| -75 |  51 |  22 |   4 |
| -58 |  41 |  73 |  57 |
|  41 | -11 | -19 |   7 |
|   9 | -79 | -26 |  26 |
| -15 |  57 | -43 |  -2 |
->
| -58 |  41 |  73 |
|  41 | -11 | -19 |

|   7 |  -1 | -33 |   6 |
|   2 |  -1 |  22 |  -5 |
|   0 |   5 | -67 |  -6 |
| -11 |  -4 | -60 | -17 |
->
|   2 |  -1 |  22 |
|   0 |   5 | -67 |

| -16 |   5 | -32 | -20 | -23 |
|  -3 | -20 | -26 | -31 |  30 |
|   9 | -54 | -53 | -61 |  73 |
->
|  -3 | -20 | -26 |
|   9 | -54 | -53 |

|  54 | -46 | -13 |
|  59 | -11 |  39 |
|  62 | -35 |  -6 |
->
|  59 | -11 |  39 |
|  62 | -35 |  -6 |

|  -2 |   2 |  -1 |  -1 |   0 |
|   5 |  -2 |   1 |   2 |  -5 |
|   4 |  -2 |   2 |   2 |  -7 |
| -32 |  25 | -31 | -31 |  67 |
->
|  5 | -2 |  1 |
|  4 | -2 |  2 |

| -54 |  21 | -38 |
| -60 |  26 | -40 |
|  44 | -40 |  20 |
->
| -60 |  26 | -40 |
|  44 | -40 |  20 |

|  50 | -36 | -60 | -42 |
| -52 |  20 |  64 |  73 |
|  15 |  30 |   3 | -35 |
|  -3 | -31 |  60 | -33 |
->
| -52 |  20 |  64 |
|  15 |  30 |   3 |

| -40 | -38 | -20 |  48 |  54 |
|  73 |  65 |  74 | -44 | -52 |
|  -1 |  -1 |  -1 |   1 |   1 |
->
| 73 | 65 | 74 |
| -1 | -1 | -1 |

|  -2 |  -1 |  -1 |   1 |
|  -5 |  -1 |  -1 |   2 |
|  22 | -25 |  24 |  61 |
|  -1 |   1 |   2 |   4 |
| -18 |  25 | -23 | -64 |
->
|  -5 |  -1 |  -1 |
|  22 | -25 |  24 |
---
|  69 | -11 | -29 |  -4 | -17 |  55 |   5 | -73 |
| -21 | -20 | -55 |  29 | -10 |  69 | -28 |   5 |
| -17 |  -7 |  46 | -56 |  48 | -63 |  40 |  55 |
|  13 | -72 | -73 |  10 |  23 | -30 | -10 |  29 |
|   0 |  15 | -31 | -68 |  68 | -64 |  -1 | -62 |
|  72 | -18 | -48 | -32 |  22 | -72 |  26 |  42 |
|  55 |  30 |  38 |  52 | -68 |  63 |  14 | -47 |
|  28 |  34 |  59 | -61 |  33 |  66 | -13 | -67 |
|  60 |  27 |  24 |  72 |  14 |  -2 |  56 | -48 |
|  28 |  33 | -27 |  16 |  26 |   4 |  19 | -17 |
->
| -73 |   5 |  55 | -17 |  -4 | -29 | -11 |  69 |
|   5 | -28 |  69 | -10 |  29 | -55 | -20 | -21 |
|  55 |  40 | -63 |  48 | -56 |  46 |  -7 | -17 |
|  29 | -10 | -30 |  23 |  10 | -73 | -72 |  13 |
| -62 |  -1 | -64 |  68 | -68 | -31 |  15 |   0 |
|  42 |  26 | -72 |  22 | -32 | -48 | -18 |  72 |
| -47 |  14 |  63 | -68 |  52 |  38 |  30 |  55 |
| -67 | -13 |  66 |  33 | -61 |  59 |  34 |  28 |
| -48 |  56 |  -2 |  14 |  72 |  24 |  27 |  60 |
| -17 |  19 |   4 |  26 |  16 | -27 |  33 |  28 |

| -62 |  13 | -16 |  36 |
|  34 |  -3 |   3 | -28 |
| -56 |  17 | -18 |  22 |
|   0 | -29 |  30 |   6 |
|  -5 | -21 |  21 |  12 |
|   2 |  55 | -49 | -11 |
->
|  36 | -16 |  13 | -62 |
| -28 |   3 |  -3 |  34 |
|  22 | -18 |  17 | -56 |
|   6 |  30 | -29 |   0 |
|  12 |  21 | -21 |  -5 |
| -11 | -49 |  55 |   2 |

|  46 | -46 |  33 |  10 |  -7 | -47 | -29 |
| -29 |  64 | -30 | -11 |   4 |  49 |  21 |
|  56 | -57 |  52 |  18 | -12 | -50 |   5 |
->
| -29 | -47 |  -7 |  10 |  33 | -46 |  46 |
|  21 |  49 |   4 | -11 | -30 |  64 | -29 |
|   5 | -50 | -12 |  18 |  52 | -57 |  56 |

| -29 |  32 | -65 |  19 |   5 |  24 | -32 |  16 |   6 |  -6 | -10 |   1 |  37 |
|  31 | -24 |   1 | -10 | -11 |  44 |   6 |  18 |   4 | -43 |  10 | -30 | -60 |
| -20 |  27 | -60 |  10 | -24 |  28 | -34 |  16 |   8 |  -6 |  -8 |   8 |  44 |
->
|  37 |   1 | -10 |  -6 |   6 |  16 | -32 |  24 |   5 |  19 | -65 |  32 | -29 |
| -60 | -30 |  10 | -43 |   4 |  18 |   6 |  44 | -11 | -10 |   1 | -24 |  31 |
|  44 |   8 |  -8 |  -6 |   8 |  16 | -34 |  28 | -24 |  10 | -60 |  27 | -20 |

|  -9 | -53 |
|  -2 | -15 |
|  13 |  46 |
| -18 |   6 |
|  -8 | -68 |
| -17 | -15 |
| -11 | -75 |
->
| -53 |  -9 |
| -15 |  -2 |
|  46 |  13 |
|   6 | -18 |
| -68 |  -8 |
| -15 | -17 |
| -75 | -11 |

|  50 | -20 |   6 |   6 | -21 |
| -14 |   0 | -12 |  11 | -11 |
| -24 |  79 |  -1 |   0 |  33 |
|  13 |  -1 |  19 | -18 |   7 |
|  14 | -23 |  21 | -10 |   0 |
|  -2 |  23 | -24 |  14 |  -1 |
|  23 | -53 |   0 | -11 | -20 |
|  22 | -38 |   0 | -18 |  -6 |
| -24 |  43 |   9 | -11 |  35 |
|  19 |  12 |  24 | -14 |   6 |
| -43 |  47 |   5 |  -9 |  29 |
|   0 |  27 |  20 |   0 |  15 |
->
| -21 |   6 |   6 | -20 |  50 |
| -11 |  11 | -12 |   0 | -14 |
|  33 |   0 |  -1 |  79 | -24 |
|   7 | -18 |  19 |  -1 |  13 |
|   0 | -10 |  21 | -23 |  14 |
|  -1 |  14 | -24 |  23 |  -2 |
| -20 | -11 |   0 | -53 |  23 |
|  -6 | -18 |   0 | -38 |  22 |
|  35 | -11 |   9 |  43 | -24 |
|   6 | -14 |  24 |  12 |  19 |
|  29 |  -9 |   5 |  47 | -43 |
|  15 |   0 |  20 |  27 |   0 |
